grid =
135	133	123	131	121	131	128	134	123	131	125
135	121	134	123	129	125	122	136	130	132	130
117	133	128	132	128	130	129	129	131	121	124
135	121	133	136	126	120	136	142	119	133	134
128	127	121	127	127	132	137	128	129	126	129
129	124	131	131	126	126	128	132	128	134	133
135	131	124	132	127	120	118	134	121	131	123
140	134	126	133	119	123	112	132	106	133	123
123	137	130	128	133	121	114	125	131	123	119
grid[-9][-11]	135
grid[:, 5]	[131, 125, 130, 120, 132, 126, 120, 123, 121]
grid[6][-11]	135
grid[-7][-7]	128
grid[1][2]	134
grid[3][-6]	120
grid[-7][2]	128
grid[:, 8]	[123, 130, 131, 119, 129, 128, 121, 106, 131]
grid[-1][10]	119
grid[-3][10]	123
grid[7][6]	112
grid[1][-3]	130
grid[:, 4]	[121, 129, 128, 126, 127, 126, 127, 119, 133]
grid[3]	[135, 121, 133, 136, 126, 120, 136, 142, 119, 133, 134]
grid[-7][-2]	121
grid[7][1]	134
grid[3][-2]	133
grid[:, -8]	[131, 123, 132, 136, 127, 131, 132, 133, 128]
grid[-3][-4]	134
grid[-8][-6]	125
grid[2]	[117, 133, 128, 132, 128, 130, 129, 129, 131, 121, 124]
grid[-3][1]	131
grid[7][-3]	106
grid[5][3]	131
grid[6]	[135, 131, 124, 132, 127, 120, 118, 134, 121, 131, 123]
grid[-2][4]	119
grid[3][10]	134
grid[-4]	[129, 124, 131, 131, 126, 126, 128, 132, 128, 134, 133]
grid[-9][7]	134
grid[:, 6]	[128, 122, 129, 136, 137, 128, 118, 112, 114]
grid[:, -11]	[135, 135, 117, 135, 128, 129, 135, 140, 123]
grid[-2]	[140, 134, 126, 133, 119, 123, 112, 132, 106, 133, 123]

a =
[[144 107 125 127 117 141 110 134 136 150 118]
 [132 101 118 122 130 123 107 133 127 131 139]
 [128 138 119 112 110 123 139 130 112 130 129]
 [125 116 132 156 145 123 141 120 143 130 128]
 [118 138 120 117 113 128 145 123 140 130 132]
 [142 120 132 141 144 117 118 120 131 113 140]
 [150 132 131 127 114 115 115 148 134 131 130]
 [125 112 139 114 112 136 132 124 127 122 125]
 [126 136 126 101 127 133 132 129 118 116 117]
 [135 117 139 143 135 120 134 133 116 146 125]
 [120 113 133 119 131 130 127 125 129 122 130]
 [123 115 143 123 122 123 124 123 149 137 121]
 [129 131 130 133 143 135 126 130 136 139 128]]
a[0][0] = 144
a[-5][-3] = 118
a[5] = [142, 120, 132, 141, 144, 117, 118, 120, 131, 113, 140]
a[-12][0] = 132
a[9][-3] = 116
a[:, -7] = [117, 130, 110, 145, 113, 144, 114, 112, 127, 135, 131, 122, 143]
a[:, 2] = [125, 118, 119, 132, 120, 132, 131, 139, 126, 139, 133, 143, 130]
a[-7][-7] = 114
a[-3] = [120, 113, 133, 119, 131, 130, 127, 125, 129, 122, 130]
a[3][3] = 156
a[-8][-5] = 118
a[-1][-8] = 133
a[12][4] = 143
a[-5] = [126, 136, 126, 101, 127, 133, 132, 129, 118, 116, 117]
a[-7][7] = 148
a[-6][-7] = 112
a[-7][-5] = 115
a[-11] = [128, 138, 119, 112, 110, 123, 139, 130, 112, 130, 129]
a[4][-11] = 118
a[1][3] = 122
a[0][1] = 107
a[4][-9] = 120
a[-2][6] = 124
a[1] = [132, 101, 118, 122, 130, 123, 107, 133, 127, 131, 139]
a[5][-8] = 141
a[3][7] = 120
a[-12][-1] = 139
a[7][-3] = 127
a[7][5] = 136
a[:, -1] = [118, 139, 129, 128, 132, 140, 130, 125, 117, 125, 130, 121, 128]
a[11][-10] = 115

B = [111 145 127 103 118 127]
B[0] -> 111
B[3] -> 103
B[5] -> 127
